rotation steps, each row followed by its count of steps:
The counts run from 0 to 989.
[128 121 142  64 138 110 122 106  93 118  92 139 130  98 164 143 185 151
 110  90 146 152 162 176 118 156 120 121 154 101 130 141 118 115 139  95
 117 133 160 152 146 172  90 159 131 177 142 146 112  92  93 117  86 104
 130 131 120 130 174 161  87 132 131 132 173 153 153  86 130 115] => 335
[140 122 146  95 179 138 126 146 134 118 141 112 137 144 137 130 119 100
 103 122 138  72 135 101 147 204 170  51 141  93 132  81 100 127 149 156
  81 122 128 138  95 136 118 115 126 106 100 158 146 102 102 129 115 142
  92 155 143  97 142 162 134 124 148 147 133 128 129 156 107 106] => 562
[115 104 137 109 149  77 111 142 135 108  69  91 146 115 153 112 157 157
  88 112  92 152 136 132 112 169 168 108 125 122 113 118 147 147 162 136
 121 142 147 130 149 148 105 100 148 123 194 106 154 113 126 147 116 132
 157 125 153 133 161 142  98 109 181 139 188 193 133  93 109 152] => 935
[115 149 170 112 124 111  94 141 139 139 139 122 142 113 124 156  99 147
  97  97 135 120 105 144 127 154 163  75 201 114 123 102 152 143 100 137
 101 105 135 107 129 139  59 158 115 192 131 163 137 123  91 162 112 153
 109  78  98 117 154 141 114 103  85 120 122 148 115 145 146  73] => 525
[105 130 151 120 106 126 133 158 155 142 136 111 116 119 150 106 151 126
  96  94 136 128 159 143 119 144 115 114 119 118 129 125  83  88 153 170
  76 123 146 101 146 198  89 121 134 164 159 172 104 127 124 141  81 153
 121 100 126  97 176 172 111 141 127 113 157 169 131 110  67 109] => 423
[140  95 132 108 165 156 158 129 120 128 149 101 141 125 173 103 156 115
  90  94 170 118 150 161 132 186 140  82 106  89  98 102  93  94 132 151
  85 162 151 153 121 181  89 128 100 128 118 164 131 101 118 136 107 122
 124 150 103 108 167 157 140 125 161 122 138 117 124 146 115 119] => 960
[111 189 158  96 115 113 109 111 127 130  99 111 129 183 111 104  95 153
  90 112  98 158 130 107  92 175 132  64 140 138 126 170 121 182 125  99
 105 128 146  78 128  98  97 164 143 146 143 127 171  98 163 193 123 143
 133 129 123 158 136 132 123 107 143 119 152 140 172 104 133 124] => 595
[122 120 111 122 119 134 138 121 139 133 136  75 126 134 137 107 129 144
 100  56 174 137 167 148 106 177  99  75 128 108 125 141 108  74 145 146
  82 145 148 157 137 173  78 116 110 158 142 181 100 118 118 136  89 135
 113 114 110 100 186 134 130 114 150 100 153 143 144 123 109  98] => 21
[ 92 154 171 104 151  91  94 140 121 172 156 113 128 119 117 149 124 134
 110  65 148 110 100 160 109 121 155 109 166 113 176 108 150 144 140 135
 113  94 145 106 126 138  88 186 113 168 132 138 125 156  85 155 106 140
 148  81 100 131 164  89 129 101  91 143 150 167 144 130 161 107] => 234
[115 120 139 104 138 103 156 118 146 138 126 115 156 108 172 102 156 146
  91 118 104 137 170 176  95 158 136 107 104 123 116 114 117 154 147 129
 111 176 155 101 161 148  86 150 115 154 187 136 151 119 146 188 110 136
 161 135 124 164 163 151 100 104 174 144 160 176 142 110 109 158] => 533
[125  85 150  83 178 112 134 136 132 160 131 157 159 103 177 153 145  88
 125 131 117  86 136 144 135 165 121 130 126 114 176  80  91 134 142 156
 105 156 168 117  96 152 111 191 103 108 117 119 145 123  91 108 116 101
 109 167 126 139 156 110 120 129 183 174 121 140 115 151 157 133] => 474
[128 174 175 142 153 111 128 138 122 129 121 123 166 169 144 123  92 138
  84 139 134 124 121  98  99 200 159  61 154 100 130 119 140 182  75 131
 110 127 108 109 106 108  81 143 119 128 111 137 166 136 135 170 147 113
 123 125 118 131 155  72 159 139 147 135 134 102 164 155 180 132] => 747
[ 96 157 189 151 141 143 139 157 101 163 152 107 144 154 125 111 119 114
  93  98 174 123 121 100 113 159 128  86 133  79 141 136 109 136  88 166
  96 109 102 102  90 144  95 141 117 116  85 138 157 144 122 156 122 110
 124 119 100 109 163  62 181 153 142 130 138  98 161 150 157 124] => 456
[112 110 134 102 184  72  92 128  94 146  84 120 107  96 133 153 154 118
 118  97 133 155 129 147 130 162 124 124 136 118 171 124 125 118 155 147
 130 135 147 144 103 127 122 180 155 130 132  88 154 107  96 102  94  93
 142 138 149 139 163  91 120 149 163 162 194 166 150  92 150 150] => 295
[132 118 159  93 125  80 102 121 150 147 120 158 173 122 146 146  94 125
 130 137 111  94 120 126  99 153 111 116 179 139 173 106 149 155 120 124
 110 128 161  92 118 144  81 192 102 142 133 132 103 160  91 121 123 121
 111 112 109 155 166  64 122 121 150 133 110 146 121 151 180 128] => 725
[150 121 138  99 183  73 118 119 122 148 114 140 130 101 166 134 138 125
  93 136 132 137 173 160 102 189 151 102 105 101 126 104 147 153 161 139
 124 170 149 138 121 128 112 173 127 119 127 110 170 112 123 159  88 135
 138 146 141 127 165 121 142 133 161 175 183 164 140 128 115 178] => 784
[115 151 153 109 148 141 127 113 133 152 130 126 134 143 130 149 102 128
 112 113 141 128 120 139 143 187 112  81 190 134 140 140  97 143  84 149
 113 130 138 121 109 127  64 189  92 177 108 160 164  97 114 163 118 130
  79 104 107 128 148 127  99 119 129 136 104 100 136 150 182  83] => 123
[135 126 159 104  87 131 160 120 155  99 107 141 191 123 168 122 150 141
 111 139 107 127 147 123 113 162 115 110 153 125 131 125  77 141 109 133
  94 130 147 103 141 203  85 131 104 156 162 177 107 142 126 119 127  98
 102 146 116 140 180 134  82 131 173 108 104 138 126 124 117 127] => 866
[ 81 127 171 116 107  72  97 175 177 161 122 137 149 138 134 123 112 121
  92 125  89  98 101 134 107 124 142 122 160 137 153  90 140 164 119 158
  99 118 144  55 153 139  72 155 116 148 164 131 131 171 113 144 134 144
 128  80 123 130 151 118 112 128 109 117 133 187 127 144 139  97] => 971
[122 101 162  89 107 120 122 114 124  95  99 111 173  85 152 117 175 151
 117  78 129 112 121 148 124 116 136 133 148 120 155 117 117 113 148 103
 100  96 161 111 143 196 108 130 124 167 166 153  74 137  91 102 112 111
 161 123 108 155 180 110 105  85 147 127 143 166 137  86 134 131] => 332
[118 137 194 121 107  83 110 165 136 132 110 135 158  82 136 141 124 138
  99 135 106 124  95 123 134 132 181 112 183 112 129  81 151 173  90 162
 133  87 115  91 126 139  86 136 145 163 149 117 158 155  99 152 129 149
 136  83 131 126 165 104 118 113 118 148 132 168 121 142 146 123] => 680
[137 155 159 111  96 173 119 106 114  93  98  76 133 170  99  95  90 150
 106  92 130 140 117  79 123 170 133  42 152 128  89 159 109 132 111 124
  78  93 111 110 121 141  99 100 130 123 136 157 149  91 144 161 115 144
 133 125 109 125 159 148 142  91 155 100 150 134 145 128 125 136] => 307
[133  77 151  97 158  90  99 164 171 154 137 151 146 114 163 140 126  89
 101 158 103  72 103 132 122 162 145 121 151 102 150  61 142 118 124 155
  95 153 148 109 120 131  88 150 105 114 121 120 108 141  73 102 132 126
 119 122 127 117 160 114 145 132 144 136 119 160 107 167 159 115] => 721
[128 100 150  90  88 109  98 130 164 124  93 113 124 100 134 123 117 154
 130  84 119 140 123 141 102 125  91 110 174 145 123 148 127  99 148 121
  81 129 176  90 144 180  79 146 128 168 166 151  83 119  93 127  90 130
 135 105 114 143 183 121  99  98 120  94 151 182 112 110 135 113] => 330
[ 80 179 189 135 115 154 109 138  97 135  99  90  99 161  96 102 118 145
 102  70 125 161 102 115 127 139 120  88 149 130 121 180  97 134  86 136
  97  97 122  79 122 126  86 139 133 148 129 135 168 117 137 163 120 121
 131  99 105 132 139 113 122 117 122 110 145 130 161 106 153  95] => 304
[105 113 102 145 177  90 119 138 120 133 109  52 107 128 131 128 133 122
  84  87 156 122 154 124 112 176 142  90  92 105 147 116 116  99 163 189
 105 140 128 171 119 147 116 105 144 111 142 141 156 120 126 125  99 144
 140 134 160 102 179 121 130 140 179 138 190 166 153 100 104 132] => 604
[126 129 134 106  85 123 143 134 162 135 147 124 123 126 143  95 118 129
 115  97 154 118 175 130 109 151 110  89 120 123 111 137  75  92 158 156
  67 135 145  88 134 201  98 131 122 135 146 178  98 108 133 153  69 162
 117 131 118 112 178 164 140 124 145 115 141 162 136 129  66 129] => 422
[111 133 164 124  80 141 122 137 172 118  85 126 129 131 118 135  97 137
 115 122  87 138 111 102 139 147  92  94 195 163 119 146  77 121  92 158
  75 127 146  64 135 163  68 134 118 159 159 161 131 113 115 142 111 128
  94 107 108 119 152 154  88 114 141  98  99 142 113 126 131  75] => 617
[130  80 163  77 120 120 108 146 125 119  85 136  99  73 156 116 176 113
 109 101 120 146 118 157 136 117 118 149 136 116 111 118 103  99 160 142
  88 132 164  95 132 186 113 130 150 127 153 118 108  91  87 114  84 116
 151 137 118 121 168 147 121 118 135 128 179 195 115 109  98 144] => 581
[ 84 131 162 117 182 118 132 165 105 124  78 121 118 135 137 143 143  96
 101 140  94 134 109 104 162 193 130 119 150 127 149 122  77 144  97 175
 118 141 126 118  95 122 100 135 136 114 116 104 197 108 122 133 150  92
 108 150 155 114 139 135 105 161 184 156 135 122 149 115 148  98] => 653
[108 138 152  74 176  67  68 127 133 169 111 144 118 129 132 162 129 122
 111 104 117 111 104 151 116 158 146 110 170 118 178  94 168 149 152 121
 119 129 159 116 139 107  89 200 114 149 132 119 143 117  73 132 112 122
 120 107 133 144 138 112 117 132  97 154 154 163 146 129 182  97] => 878
[106 126 149 129  99 136 167 127 148 109 103 108 183 104 155 124 146 155
 106 111 112 145 151 131 115 155 107 106 167 141 130 129  80 131  96 157
 114 131 148 116 137 193  74 124 103 181 174 171 131 146 124 142 126 111
 106 120 118 138 174 128  58 123 185 131  99 147 115 118 116 107] => 865
[114 124 175 124 159 125 135 147 134 175 156 120 125 104 165 133 126 115
 100 116 151 143 111 179 128 172 143  94 154 110 118  85 128 133  93 170
 116 149 141 119 122 138  61 164  87 172 121 145 163 130  91 169 107 137
 124  93  96 112 155 123 121 131 126 134 116 147 113 161 159 112] => 277
[ 93 120 179 140 175 110 118 172 125 132 107 103 161 138 148 124 145 109
  84 118 117 130  96 106 136 192 146 109 139 104 150 103 122 154  64 173
 117 145 118 129 109 126  75 125 109 117 115 127 169 159 110 125 169  94
 110 124 124 112 162  74 121 155 177 124 120 118 137 142 190  83] => 901
[107 135 142  78 148 106 135 109  92 125 102 131 168 119 156 127 178 140
 111  93 127 119 153 147  90 145 132 119 104 114 176 131  96 147 175 102
 111 116 148 121 120 161 132 166 133 126 155 135 115 131 117 118 119  79
 151 161 126 178 157 108 114 125 173 161 172 165 177  76 132 158] => 45
[116 145 178 138 152 136 103 140 100 132  98  79 100 120  88 123  89 135
 105  72 148 153  99 115 148 156 144  75 163 119  98 132 129 135  91 166
 112  94 106 114  93 116  98 136 146 124 116 112 182 114 119 163  98 138
 148  98 111 105 153 100 155  75 131 131 165 149 140 135 155 135] => 56
